Turns in one plane each, and the order they were made in; the first pair answered
turn sodit:
[ 0.203,  0.091,  0.457,  0.640, -0.388, -0.526, -0.031,  0.553, -0.031,
  0.199,  0.172, -0.151, -1.538, -1.539, -1.007, -1.401, -0.072, -0.272,
 -0.084,  0.260, -0.900] -> [ 0.381,  0.398,  0.569,  1.098,  0.001, -0.779, -0.445,  0.035,  0.565,
  0.097,  0.284,  0.267, -1.473, -1.413,  0.000, -0.783,  0.138, -0.321,
 -0.680,  0.363, -1.228]
[ 2.239, -3.211, -0.874, -0.679, -2.433,  0.539,  2.700,  1.617,  1.121,
  2.169,  0.123,  1.020,  1.276, -2.147, -5.051, -0.153, -0.200,  0.191,
  0.154, -0.481,  1.398] -> [ 2.927, -2.521, -0.125,  1.175, -1.598, -0.333,  1.246, -1.164,  4.089,
  2.397,  0.886,  3.439,  1.551, -1.988, -1.084,  1.732,  0.979,  0.018,
 -1.950, -0.209, -0.067]
[-0.677, -2.133, -0.292, -0.984, -0.622, -0.088,  1.681,  0.533, -1.395,
 -0.701, -1.468, -0.333,  1.114, -0.418, -0.545, -0.161,  0.004,  1.450,
 -0.795, -1.184,  1.452] -> [-0.488, -2.541, -0.454, -0.587, -1.186, -0.073,  2.358, -0.649,  0.127,
  0.608, -1.530,  0.853,  1.028, -0.258, -0.202, -0.771,  0.413,  0.664,
 -0.891, -1.222, -0.004]
[ 0.397,  2.990, -0.295,  0.074,  0.948,  1.278, -1.388,  0.625, -0.172,
 -0.296,  1.422, -1.366, -0.406, -0.945,  2.403,  0.046, -0.321, -1.609,
  0.922,  1.306, -0.755] -> [ 0.266,  2.533, -0.464, -0.615,  0.511,  1.636, -0.673,  1.492, -0.957,
 -0.037,  1.042, -2.168, -0.504, -1.029,  0.884, -0.786, -0.792, -1.816,
  1.736,  1.295, -0.395]
turn boba:
[-0.312,  2.517,  0.506, -0.373,  1.143,  0.345, -0.574, -0.565,  1.533,
 -0.168,  2.103, -0.646, -0.297, -0.488,  2.274, -0.234, -0.779, -1.003,
 -0.201,  1.260, -1.324] -> [-1.370, -0.638, -0.132, -1.441,  1.622,  0.007, -0.447,  0.346, -0.150,
 -2.422, -0.322, -0.773,  1.480,  0.422,  0.923,  1.209, -0.400,  1.431,
  0.693, -0.317,  2.176]
[-0.150, -1.004, -0.532,  0.077,  0.242,  0.960, -0.161, -0.899,  1.093,
  0.135, -0.145,  0.821,  0.344,  1.477, -0.265, -0.715,  0.344, -0.242,
  1.057, -0.302, -0.370] -> [-0.145, -0.823, -0.490,  0.070,  0.366,  0.968, -0.259, -1.120,  1.320,
  0.185,  0.201,  0.865,  0.205,  1.426, -0.025, -0.649,  0.213, -0.408,
  1.016, -0.189, -0.534]
[-1.063,  0.796, -1.715, -0.733,  3.254,  0.141, -1.883, -2.720,  6.705,
  0.999, -0.081,  0.318,  3.080,  0.218,  5.536, -0.831,  1.433, -2.256,
  0.644, -0.852, -2.410] -> [-2.879, -4.533, -3.033, -2.602,  2.218, -0.069,  0.168, -0.514,  2.970,
 -0.646, -4.170, -0.076,  4.674,  1.533,  0.811, -0.757,  1.446,  0.676,
  2.783, -3.115,  2.163]
turn kuz:
[-1.136, -3.147,  0.820,  1.444,  0.668, -0.516, -1.357, -0.280,  1.955,
 -1.515,  0.594, -1.505, -1.919, -0.232,  0.816,  1.141, -0.535,  0.578,
 -1.486, -1.171,  2.566] -> [-0.948, -3.494,  0.859,  1.467, -0.346, -0.643, -0.418,  0.470,  0.701,
 -1.164,  0.682, -1.713, -2.515, -0.353, -0.878,  0.419, -0.982,  0.780,
 -1.285, -1.022,  2.737]
[-1.614,  0.144,  1.524, -1.391, -3.502,  0.887, -2.019,  0.991, -1.669,
  0.779,  2.173, -3.267,  0.041,  0.078,  0.799,  1.989,  0.221,  0.722,
  3.073,  0.678,  2.116] -> [-1.854, -2.897,  0.908, -0.628, -4.990,  0.393,  0.304, -1.047,  0.514,
  3.218,  0.342, -0.160,  0.334,  0.986, -0.192,  0.883,  1.043,  0.392,
  3.207, -0.295,  0.513]
[-1.508, -0.011,  1.183, -0.175,  1.745,  0.293,  1.099,  1.748, -4.104,
 -0.900,  0.843, -4.733, -1.983, -1.416, -3.562,  1.340, -2.613,  2.001,
 -1.612, -1.216,  1.949] -> [-1.996, -4.668, -0.047,  0.865,  1.318,  0.011,  3.502, -3.154,  2.679,
  2.701, -2.474,  0.908,  0.055,  0.720, -1.651,  1.014, -0.203,  0.895,
 -1.780, -3.302, -1.174]
Pairs:
Each pair is two turns apart.
[ 1.770,  2.426,  0.581,  2.524, -2.662, -0.932,  0.118, -0.295,  0.420,
  1.310,  0.540,  1.556, -2.346, -0.098, -0.026, -0.445,  0.181,  0.148,
 -2.167,  0.848, -2.307] -> [ 0.942,  1.224,  0.454,  1.530, -1.378, -1.270, -1.413,  1.196, -2.445,
 -2.323, -0.411,  0.277, -1.103,  0.206, -0.145,  1.970,  0.111,  2.841,
 -2.044, -0.198,  1.859] | sodit boba
[-0.894,  2.087,  2.002, -0.983, -0.284, -0.888, -1.381, -0.613,  3.860,
  2.481, -0.851,  2.452, -1.630, -0.338, -0.212, -1.101,  1.175, -2.957,
  0.941, -0.133, -4.039] -> [-1.567,  1.404,  2.405, -2.213, -0.325, -1.617, -2.553,  3.289, -3.174,
 -2.465, -1.276, -0.708, -1.510, -0.787, -3.251,  0.912,  0.033,  0.886,
  1.067, -0.495,  1.919] | boba kuz
[ 0.298, -0.945,  0.357,  1.955, -1.424,  0.125, -0.502, -2.116, -2.503,
 -1.400,  1.099,  1.376, -2.817, -2.323,  0.245,  0.879, -0.340,  1.106,
 -1.992,  0.113,  0.989] -> [-0.178, -2.953, -0.166,  1.631, -1.485,  0.025,  0.302, -2.828, -1.655,
 -0.922, -0.382,  2.401, -2.181, -1.570, -0.167,  0.786,  0.245,  1.253,
 -1.441, -0.782,  1.236] | kuz boba
[-0.053, -0.473,  1.716,  0.774, -0.839, -2.484, -1.557, -0.309, -1.360,
 -1.179,  0.597,  0.935,  0.455,  0.552, -0.365,  2.619, -0.089,  2.952,
 -2.349, -0.808,  1.139] -> [ 0.636,  1.960,  1.700,  0.908, -2.182, -1.504, -0.147,  0.158, -0.675,
  1.891,  2.309, -0.067, -1.532, -0.485, -1.747, -0.683, -1.104,  0.032,
 -1.528,  0.747, -2.434] | sodit boba
[ 1.328, -2.178, -1.197, -0.096,  0.490, -2.793,  0.112, -0.210, -1.282,
 -2.050, -0.599,  0.640,  1.341,  0.328,  2.302,  0.491,  0.450,  1.153,
  0.107,  0.575,  0.503] -> [ 1.885, -0.646, -1.120,  0.098, -1.127, -1.980,  1.872,  0.391, -1.320,
  0.451,  0.791, -0.102, -0.338, -0.489,  0.339, -2.464, -0.359, -0.902,
  0.782,  1.704, -2.240] | sodit boba
[ 1.993,  1.805,  2.273,  1.529,  1.246, -2.976,  0.543, -2.447,  0.225,
  0.282,  0.866,  0.476,  1.670, -3.056,  3.142, -0.097, -1.530,  1.988,
 -1.726, -0.315, -2.543] -> [ 1.862,  1.015,  2.384,  1.346,  0.915, -3.472,  0.392, -1.045, -2.549,
 -1.334,  0.573, -0.362,  1.689, -3.193,  1.623,  0.693, -1.887,  3.677,
 -1.802, -0.482, -0.292] | kuz boba
[-0.692,  0.512, -1.087, -1.498,  1.103,  1.992,  0.217,  1.589,  2.102,
 -0.996,  0.836, -0.047,  1.159,  0.604,  1.836,  0.328,  0.807, -0.256,
  0.383,  0.013,  0.431] -> [-0.712, -0.647, -1.351, -1.193,  0.014,  1.861,  1.383,  0.958,  2.804,
  0.228,  0.245,  0.966,  1.110,  0.905,  0.953, -0.606,  0.906, -0.442,
  0.490, -0.289, -0.417] | boba sodit
[-0.348,  2.813, -2.047,  0.090,  1.820,  1.920, -1.022,  1.972, -0.593,
 -1.845,  1.387, -1.151, -1.087, -3.006,  0.269, -0.216, -0.028, -2.899,
 -1.901,  1.771, -2.607] -> [-1.213, -0.265, -2.965, -1.066,  0.671,  1.805,  0.831,  3.319, -2.845,
 -2.278, -1.005, -1.380, -0.527, -2.465, -3.234, -0.793, -0.289, -1.530,
 -0.606,  0.815, -0.720] | boba boba
[ 0.454,  2.627, -0.033,  0.830,  2.133,  0.605, -0.951,  0.922, -1.244,
 -0.484,  0.424, -0.389, -1.644, -1.683, -1.899,  2.824, -2.117,  1.188,
 -1.585,  0.431,  0.731] -> [ 0.478,  3.549, -0.091,  0.807,  2.518,  1.037, -1.200,  0.241,  0.475,
  0.498,  0.966, -0.065, -1.665, -1.759, -0.633,  2.295, -1.895, -0.033,
 -1.153,  0.748, -0.837] | sodit boba
[-1.234, -2.420, -1.365,  1.082, -1.443, -0.883,  3.784, -1.266,  1.105,
  1.950, -1.610,  0.206,  1.567, -0.785, -2.875, -1.263,  0.289, -0.556,
 -1.127,  0.338, -3.121] -> [-1.370, -3.670, -0.903,  1.475, -0.591, -1.939,  2.005, -1.760,  0.064,
 -0.734, -2.530,  1.140,  2.559, -0.326, -1.217,  1.677,  0.964,  1.996,
 -2.483, -0.449, -0.268] | sodit boba
[ 0.492,  1.807,  0.281,  1.225, -1.200, -0.942, -1.346, -0.325,  2.726,
  2.377,  2.339,  1.881,  0.928, -1.775,  3.547,  1.033,  0.583,  0.440,
 -0.512,  2.440, -1.883] -> [ 0.784,  2.160,  0.375,  0.994, -3.044, -0.837, -0.009,  2.209, -1.230,
  2.335,  3.071,  0.007, -0.669, -2.661, -0.203, -0.591, -0.655,  0.784,
 -0.268,  3.214, -1.065] | kuz sodit
[ 1.014, -5.538,  1.274,  1.215, -0.725, -2.893,  1.080, -1.255, -2.155,
  1.615, -0.809,  1.879, -1.209, -0.775, -0.208,  2.731,  0.244,  2.150,
 -2.572,  0.325,  3.954] -> [ 1.684, -0.808,  1.631,  1.496,  2.210, -1.790, -1.715, -2.674,  1.997,
  2.314,  2.242,  0.931, -1.384, -1.429,  5.208,  2.996,  0.497, -0.545,
 -2.961,  1.620,  0.712] | boba kuz
[ 0.284, -1.234,  1.163,  0.684, -1.762, -0.550,  0.120, -0.344, -0.686,
 -0.411, -0.435,  1.467, -0.739, -0.126, -0.644,  0.321, -0.025,  0.788,
 -1.477, -0.309,  0.366] -> [ 0.505, -0.334,  1.465,  0.904, -1.515, -0.570, -0.417,  0.021, -1.111,
 -0.836,  0.417,  0.977, -1.112, -0.484, -0.139,  0.590, -0.240,  0.629,
 -1.859, -0.123,  0.412] | boba sodit
[ 0.083,  0.759, -1.402, -2.586, -0.069, -0.584,  0.372, -1.177, -0.871,
 -1.710, -4.416, -1.659,  1.491, -0.733,  0.801, -0.668, -0.608,  0.486,
  0.982,  1.385,  0.321] -> [ 0.180,  1.843, -1.304, -2.502,  0.204, -0.364,  0.031, -1.124, -0.488,
 -1.563, -3.605, -2.266,  1.314, -0.958,  1.375, -0.816, -0.821, -0.039,
  1.097,  1.762, -0.291] | sodit kuz
[ 0.484, -2.850, -1.084,  0.034, -1.582,  0.004,  0.500,  2.710, -3.516,
  0.460, -2.088,  0.871,  0.845,  1.788, -3.582,  0.847, -2.170,  1.360,
  2.276, -0.127,  2.322] -> [-0.149, -2.641, -1.473, -0.713,  1.876,  0.348, -1.927,  1.160,  0.245,
 -0.717, -2.653,  1.067,  3.129,  2.647,  1.223,  3.084, -0.929,  1.217,
  2.595, -0.983,  2.629] | kuz sodit
